[[-19.8   9.3]
 [-18.0   9.8]
 [-17.0  11.2]
 [ 11.3  47.3]
 [ 36.7 -30.3]
 [-19.5   8.2]]
->
[[-19.8 -18.0 -17.0  11.3  36.7 -19.5]
 [  9.3   9.8  11.2  47.3 -30.3   8.2]]

[[ 25.0 -32.4  30.9]
 [  9.9 -12.8  41.1]
 [-10.4 -44.4 -33.5]
 [-31.5 -43.2 -40.2]
 [ -8.9 -36.9  -8.5]]
->
[[ 25.0   9.9 -10.4 -31.5  -8.9]
 [-32.4 -12.8 -44.4 -43.2 -36.9]
 [ 30.9  41.1 -33.5 -40.2  -8.5]]

[[  8.7  10.4  32.4   4.4  -7.1  43.0   7.3 -19.0  10.9  -3.1 -13.3 -14.6]
 [  7.9  10.0  32.3   4.4  -6.9  43.7   6.9 -19.7  11.5  -3.3 -13.2 -13.7]
 [-21.0   1.6  10.9  11.8   2.2  51.8  -2.9 -15.0   8.3   3.4 -22.2   1.9]]
->
[[  8.7   7.9 -21.0]
 [ 10.4  10.0   1.6]
 [ 32.4  32.3  10.9]
 [  4.4   4.4  11.8]
 [ -7.1  -6.9   2.2]
 [ 43.0  43.7  51.8]
 [  7.3   6.9  -2.9]
 [-19.0 -19.7 -15.0]
 [ 10.9  11.5   8.3]
 [ -3.1  -3.3   3.4]
 [-13.3 -13.2 -22.2]
 [-14.6 -13.7   1.9]]

[[-17.3 -17.8   5.2   4.3   4.6   3.1   5.6   3.0   5.5  -7.7   3.7]
 [  7.2   6.9  -7.2  -6.7  -6.8  -8.6  -5.7  -7.9  -6.4  15.9  -7.2]
 [ 49.6  48.8 -37.3 -35.4 -36.0 -33.7 -37.6 -33.4 -37.7  22.0 -34.4]
 [ 33.9  34.6 -17.1 -15.0 -15.6 -14.4 -16.5 -13.8 -17.0  24.1 -14.3]
 [-20.2 -22.1   6.3   3.9   4.5   6.0   3.7   4.5   5.2 -35.4   3.9]]
->
[[-17.3   7.2  49.6  33.9 -20.2]
 [-17.8   6.9  48.8  34.6 -22.1]
 [  5.2  -7.2 -37.3 -17.1   6.3]
 [  4.3  -6.7 -35.4 -15.0   3.9]
 [  4.6  -6.8 -36.0 -15.6   4.5]
 [  3.1  -8.6 -33.7 -14.4   6.0]
 [  5.6  -5.7 -37.6 -16.5   3.7]
 [  3.0  -7.9 -33.4 -13.8   4.5]
 [  5.5  -6.4 -37.7 -17.0   5.2]
 [ -7.7  15.9  22.0  24.1 -35.4]
 [  3.7  -7.2 -34.4 -14.3   3.9]]

[[-21.0  -4.0  13.5  32.1  -7.0  32.5 -11.5  12.1  -2.9 -12.8   7.6 -13.3
   50.8]
 [ 26.5   4.7  -9.3 -27.0 -23.5  10.7   4.9 -16.4 -37.6  -1.0  19.8 -14.0
   41.9]
 [ 24.3   5.1  -8.6 -23.7 -23.7  12.3   3.0 -15.2 -37.3  -2.6  19.7 -15.4
   45.9]
 [-12.9  -6.2   6.0  11.0  14.4  -8.1   2.8   9.3  22.7   3.9 -11.2  12.8
  -33.9]
 [-21.7  -5.3  10.6  25.6  11.6   4.7  -5.1  13.7  21.2  -2.6  -8.9   5.1
  -10.2]]
->
[[-21.0  26.5  24.3 -12.9 -21.7]
 [ -4.0   4.7   5.1  -6.2  -5.3]
 [ 13.5  -9.3  -8.6   6.0  10.6]
 [ 32.1 -27.0 -23.7  11.0  25.6]
 [ -7.0 -23.5 -23.7  14.4  11.6]
 [ 32.5  10.7  12.3  -8.1   4.7]
 [-11.5   4.9   3.0   2.8  -5.1]
 [ 12.1 -16.4 -15.2   9.3  13.7]
 [ -2.9 -37.6 -37.3  22.7  21.2]
 [-12.8  -1.0  -2.6   3.9  -2.6]
 [  7.6  19.8  19.7 -11.2  -8.9]
 [-13.3 -14.0 -15.4  12.8   5.1]
 [ 50.8  41.9  45.9 -33.9 -10.2]]

[[-57.4   6.7  28.2  23.1 -29.9  20.4]
 [-46.2  31.4 -27.8 -57.8   1.4   1.2]
 [ -5.9  18.2 -56.0  12.4  14.4  23.7]
 [ 20.1 -18.3  45.6 -47.3 -41.1  22.4]
 [-47.7  18.8  27.3 -20.1 -48.5 -23.9]
 [ 37.0  21.5  16.3 -44.7  18.2  -4.9]]
->
[[-57.4 -46.2  -5.9  20.1 -47.7  37.0]
 [  6.7  31.4  18.2 -18.3  18.8  21.5]
 [ 28.2 -27.8 -56.0  45.6  27.3  16.3]
 [ 23.1 -57.8  12.4 -47.3 -20.1 -44.7]
 [-29.9   1.4  14.4 -41.1 -48.5  18.2]
 [ 20.4   1.2  23.7  22.4 -23.9  -4.9]]

[[ -4.1   0.6 -14.4  -5.5  11.7  15.7]
 [-11.3  20.9  25.2  -0.4   0.5  -0.8]
 [  6.7  -7.6 -22.5   1.0   6.6   6.2]
 [ 19.8  -9.2 -21.3   2.4   1.1  -7.2]
 [  7.4 -25.8 -58.4 -13.9  21.8  31.1]
 [  5.3  -9.3 -12.0   1.9  -0.5  -0.2]]
->
[[ -4.1 -11.3   6.7  19.8   7.4   5.3]
 [  0.6  20.9  -7.6  -9.2 -25.8  -9.3]
 [-14.4  25.2 -22.5 -21.3 -58.4 -12.0]
 [ -5.5  -0.4   1.0   2.4 -13.9   1.9]
 [ 11.7   0.5   6.6   1.1  21.8  -0.5]
 [ 15.7  -0.8   6.2  -7.2  31.1  -0.2]]
---
[[ 13.1 -42.6  10.8]
 [ 41.5 -10.3 -11.2]
 [ 14.3  -1.9  25.6]
 [ -9.2  15.6   7.0]
 [ 40.7 -41.8   9.9]]
->
[[ 41.5 -10.3 -11.2]
 [ 14.3  -1.9  25.6]]

[[ 30.5  25.6  39.3  54.5   3.2]
 [ 31.9 -13.7   8.5 -11.0  21.8]
 [-30.1  42.7   0.3 -12.1 -33.6]]
->
[[ 31.9 -13.7   8.5]
 [-30.1  42.7   0.3]]

[[-58.3   2.8   8.7]
 [-32.1 -24.2  -8.1]
 [-35.9  44.5  -2.1]
 [-11.7 -18.2  32.0]]
->
[[-32.1 -24.2  -8.1]
 [-35.9  44.5  -2.1]]

[[-21.2 -42.9  17.5 -49.2   5.6]
 [ 23.5  49.1 -43.8  42.7  52.8]
 [-38.0 -36.1  23.9  33.4  17.5]
 [-41.1 -40.3  49.1 -12.7  55.5]]
->
[[ 23.5  49.1 -43.8]
 [-38.0 -36.1  23.9]]

[[-37.3 -22.4  18.1  10.1]
 [-16.0  26.4   8.7  16.9]
 [ 32.4 -13.2 -24.2 -26.3]
 [ -5.8 -42.3  -1.3  27.5]]
->
[[-16.0  26.4   8.7]
 [ 32.4 -13.2 -24.2]]

[[  9.4  -5.9  -5.0  18.0 -45.6]
 [  7.6  16.1  58.7 -15.8 -29.3]
 [ 58.9  -1.0  19.3 -22.1  -3.0]]
->
[[ 7.6 16.1 58.7]
 [58.9 -1.0 19.3]]

[[ 32.5 -43.9  28.7 -53.1 -27.0]
 [-43.6 -39.1  37.6  -6.9  52.5]
 [ 50.2  31.7 -29.0 -41.6 -40.9]
 [ 38.7  49.6 -46.3   3.8 -43.4]]
->
[[-43.6 -39.1  37.6]
 [ 50.2  31.7 -29.0]]

[[ 11.0  -8.7 -10.3 -46.4]
 [-57.8 -23.7  -4.2  20.3]
 [ 25.3  -9.2  23.9  36.6]
 [-57.6 -35.3 -18.3  50.5]]
->
[[-57.8 -23.7  -4.2]
 [ 25.3  -9.2  23.9]]

[[ 29.3  33.7  18.9]
 [ -6.6  13.6  16.5]
 [ 11.2  15.9  55.1]
 [  3.8  11.4  10.7]
 [-22.8   7.0  -2.5]]
->
[[-6.6 13.6 16.5]
 [11.2 15.9 55.1]]
